Each row is where one point has got to under a steady rotation. How many ticks took it there?
The counts run from 0 to 374.
[  4   8 -26   8  -2 -24   6   6   1 -18  11 -23   1   1  28   2  19  -5
  -9   5 -37   3  -7 -21   4  -3 -15   4  -6  -6 -18   0 -22  10   7] -> 297
[  1  37  11   2  -2  -9   0   0  14 -10 -53  -6   2   2  20  -5   4  -8
 -28  -1   2  -6 -10 -13   5 -10  -1  -5   0 -11  -4  -3   2   0 -14] -> 330
[ -4   0 -17  -8 -24 -17   9  -5  10 -10 -11 -12  -9  15   1 -16   7 -13
 -13 -26 -23  15  -3 -16   2 -17   5 -19   0  24  -6 -18 -21   6   1] -> 5
[ -1  11  10   0  -4 -13 -17 -10  19   6 -15  10   1   0  37 -18  -7   1
  -1   2  21  -2  11 -15  -1 -10 -27  -6   5 -32 -19  20  -3  -2 -21] -> 58
[  5   5 -20 -22   6  12  23   8   8  26  21  -8  -3 -14 -24   0 -16   3
 -11   7  20 -11  18  -3   5  21  20   9  -1 -12 -22  16 -12  11  -3] -> 175
[-10 -13  -2  -3 -26  -6 -17 -28   6  17  18  -4  -5   3  11  -8  16 -11
   6  -7   2  10   7 -18   4 -11 -21 -18  13   4 -16  10 -37   3  -1] -> 277
[ -7  15   4 -10 -31   3 -34 -16  -1 -16 -25  23  -4   4  -1   9 -14  -6
   2  -6   9   4  18  -9  22   9 -30 -10   1   0   3   3 -15   0  -9] -> 345
[  0  29   4 -12   1  -7  -6   6   7 -26 -38  24  -5   5  17 -14 -23 -17
 -12 -13 -18 -11   4 -24   0  -7  -7  -7   5   3  13   6  -6  -3 -14] -> 337
[ -5  -5 -12   2 -26 -29  -6   2  13 -12  16  10  -7   2  10 -12   1  -6
   5 -12 -26  16  21 -25   6  -7 -15 -14   4  12   1  -3 -27  18  16] -> 12
[ 22  30 -18 -19 -17   8 -15   1  -6 -25 -12   1  -4   2  19   6  -4   9
 -16  17  -8  21   4  -1 -14   8 -25  -4  -7   6  -3  11 -13  -1  13] -> 84
[ 17  15 -23 -15  -5  10  -8   6   8  -8  22   1 -11 -15  35  29 -26 -13
  -1  -4   5  10  10   8  -2   6 -13  15  -3 -16  14  11   3   9   5] -> 97
[  3  23 -26  13   5 -22  27  18  23   1  -3 -13  -8  -4   0 -10 -24   6
 -11 -14  12  32  11  10  -3  25   0  11   9  -9   5  -6  -2   0 -12] -> 113
[ -7  18  -5   7 -33   4 -39 -13  -4 -12 -22  11   2   6  -6   5  -6   6
  -3  -1   9   2  20 -22  23   0 -27 -10  -3   4   4   6  -7   7  -9] -> 346
[ -1  15  -1  18 -13 -11 -10  14  26   8  13 -32  19  -9  -7  -1   1  -4
  17   2 -19   4 -17  -4   4  10  24  -2  21  16 -11 -13 -23  10   5] -> 221
[  8  14 -19   5   2   1  16  -3   7  41  16 -34  19 -12  -5   1  -7   9
  -4  12  25  -7  -4  -2  -4  13  16  14  -6 -23 -17   4  -5   6  -7] -> 177
[  2  17 -17   9  14 -17   0 -14  -4 -15 -23   1 -14  24   9 -38 -11  12
 -10  -8   8  -1  25 -12  14  -7 -10  -2   5 -24 -16  -1  -9  -2 -11] -> 50
[  6  -4  21   1 -21  11  -6  13  36  12  13 -15   6  -5  22  18   9 -14
  22   5   6  -6 -14  -9 -11  -7  13  -2   9  12   1   3 -31   3 -16] -> 210
[  4  -3  10  -4 -22   2 -17 -29  -4  13  13  -5   2   0  26 -19   8 -24
  -6  -9 -11 -19   2 -30 -15 -25 -11  -5  -7   4   4  -1 -17   1  -9] -> 273
[  2   6 -10   3  -6  -6 -11   7  13  -6  19 -17  -2   4 -14  -6 -17  -1
  24  -8 -27  -7   8  -4  20  17  20   2  30  18   7 -16 -30  10  13] -> 226
[-22  25   1   4   2 -24   7   7  23  -5 -27  10   1  -6 -11   1  -1  -4
 -18  -6   2   5  19 -25  17  -2  -2 -14  28 -20 -14   5  -5  14 -12] -> 327
[ -9   5  -9   5   9 -14  15   6  19 -26 -17   3 -24  15  10   8   9  -7
 -19 -18   5   0  19  -9  33  -6  -2   4   9 -24 -18   7 -15   3 -25] -> 320
[  5   7  -2  -2 -14   6   0  26  24 -12   3 -19  -5 -10 -31   5   2  -7
  -3  -4 -21  -7  -1  -8   4  10  29  -7  13  32 -12  -6 -25  16   4] -> 219
[ 11  20 -34  -2 -33  -7 -22  -9  -3 -16 -14  -6   8  -1   3   8   2  18
   4  12   2  16   2  -8  -7  12 -38  -3 -10  -2  -9  -2 -18   0  -6] -> 82
[ -5   6  -5   2   3  -6  -7  14  30  -4  -4 -17   5  -4  13 -12 -11  24
  -7  18  10  -8 -22  -3  -6  23 -20   3  -8  40  -2  22 -20  -1 -10] -> 146
[  2  21   8  -3  10 -14 -12 -17   6  -1 -13  13  -6  11  38 -29 -23   5
  -3   0   6  -9  16  -9   3  -8 -18   1  16 -36   2   6  -4   0  -1] -> 52
[ -2   8 -19  20   8 -24  -8   2  11 -10   7 -20 -14  10  23   5   2  15
 -13  -1  -9 -23  -3 -22  27 -13 -18   5  -1 -16  -4 -10   8  28   6] -> 32
[  6  27  -5  19  -5 -16  10   1  14   9 -14 -16  -2   3  26   1 -23   2
  -9  -5  17  12  -2  20 -11  17  -7  20   4 -20  28 -19   7  -2 -13] -> 115
[-17  34  -6  15  -5 -19 -10 -22   5  -6 -38   2   7   4   3  -9 -19   1
   7  -7   2   4   1 -23  14  -3 -13 -12  22 -10   8 -10 -10   3 -11] -> 334
[  5  27 -24   2   1  12 -30  -3   4 -12 -10 -12   2   4  22  -7 -21   1
 -11  -7   7  25  -9  -8  20  -8 -15 -15  -3  18  -8  33   0   3   5] -> 354
[  5  12   6 -18 -13  11 -13 -16   4  -6 -36   8 -19  10  20  -6  10   2
 -19   2  27 -16   4  -3   5 -13 -16  -9  -6 -19 -21   8  -7   2 -23] -> 60
[ -5  -6 -13  -7 -29 -17  -2   3   6 -22   9   9 -19   9   4  -9   4 -11
  -6 -17 -25  -2  21 -22   6 -12  -9 -12  -3  19   4 -11 -23  18  15] -> 11
[  6  16  20   0  -5  15  -1  15  21   1 -14  12 -24   2   9 -14  -7   0
 -28   7  27  -1  26   8  -8   7  -1   6   3  18  27  17   0   8 -10] -> 129
[  5  -8  -5  -7 -29 -10  -7   1  13 -21   5   9 -25  15  13  -6  12  -9
 -14  -6 -16  14  17   3  24   0  -9 -17  -2  11 -13   4 -28  18  24] -> 17
[  6   8 -32   6   0  -5   1 -15  -5  -7   7 -29  -2   6  19   5  12  -6
 -13   6 -25  -4 -15 -24   0 -20  -6  -5   7   2  -3  -3 -16  22  24] -> 291
[ -2  14 -37  -8  -3  -6  -3   4 -12 -18   1 -11  -9   7   1  12 -15  20
 -17 -11   1  15  -7  -7  21  21 -34   9  -9   9 -18  12  -7   7   3] -> 365
[ 14  35 -10   0 -11  -6  17  17  14   4 -14 -10  -8 -18   8  19  -7 -11
 -26  -5   8  -6   3  13  -9   9   1  18  -8 -18  18 -20  19  13  -5] -> 110
[  3  11   5 -32   2  -1  39  17   7  16  14  -1  -3  -1   4   2 -18  -5
   1  -1   0 -18   2 -13 -27  16  14  22   2 -11  -1  -1 -25  -8 -16] -> 186
[-13  -4  -9  -1 -26  -1 -11 -21  10  16  16  -8  -4 -18  -6   4  14 -15
  -6  -6  -6   5   4 -28   9 -15 -14 -20  11   2 -17   2 -22  25  15] -> 283
[  4  -7  -1   8  -7   8   8  19  28  -1  24 -18   0  -1   2   4   6   0
  17  -4   1   4  13 -33 -10 -13  17  -4  11  24   4  16 -32   0 -23] -> 208
[ -5  18  14 -19 -24   5 -26  -5   2 -20 -23  31  -9   7  16   1 -18  -9
  -2  -5   2   5  12  -3  18   8 -23 -12   6   4   0  14 -22  -4  -5] -> 344
[-14   7  -9   2 -11 -35   5   2  19  -7  -5   6 -15  -7   5   2  -3  -7
  -5 -11  -8 -19   0   7  37  11 -16   0   4 -32 -27 -16  -3  21   3] -> 36
[  0  22 -14 -15 -14  18 -31 -13   1  -6  -8   4  -3  -8  17  14 -40 -18
  -2 -11  10   1 -15   3  20  -4 -16  -8   0   3   2  11   0  11  12] -> 356
[  2  20  11 -16 -14   3 -23   1   6 -31 -26  19  -6  15  33  -6 -12 -10
  -9  -5  -5   7   4  -9   7   5 -23  -8   1  13   1  21 -17 -12  -7] -> 343
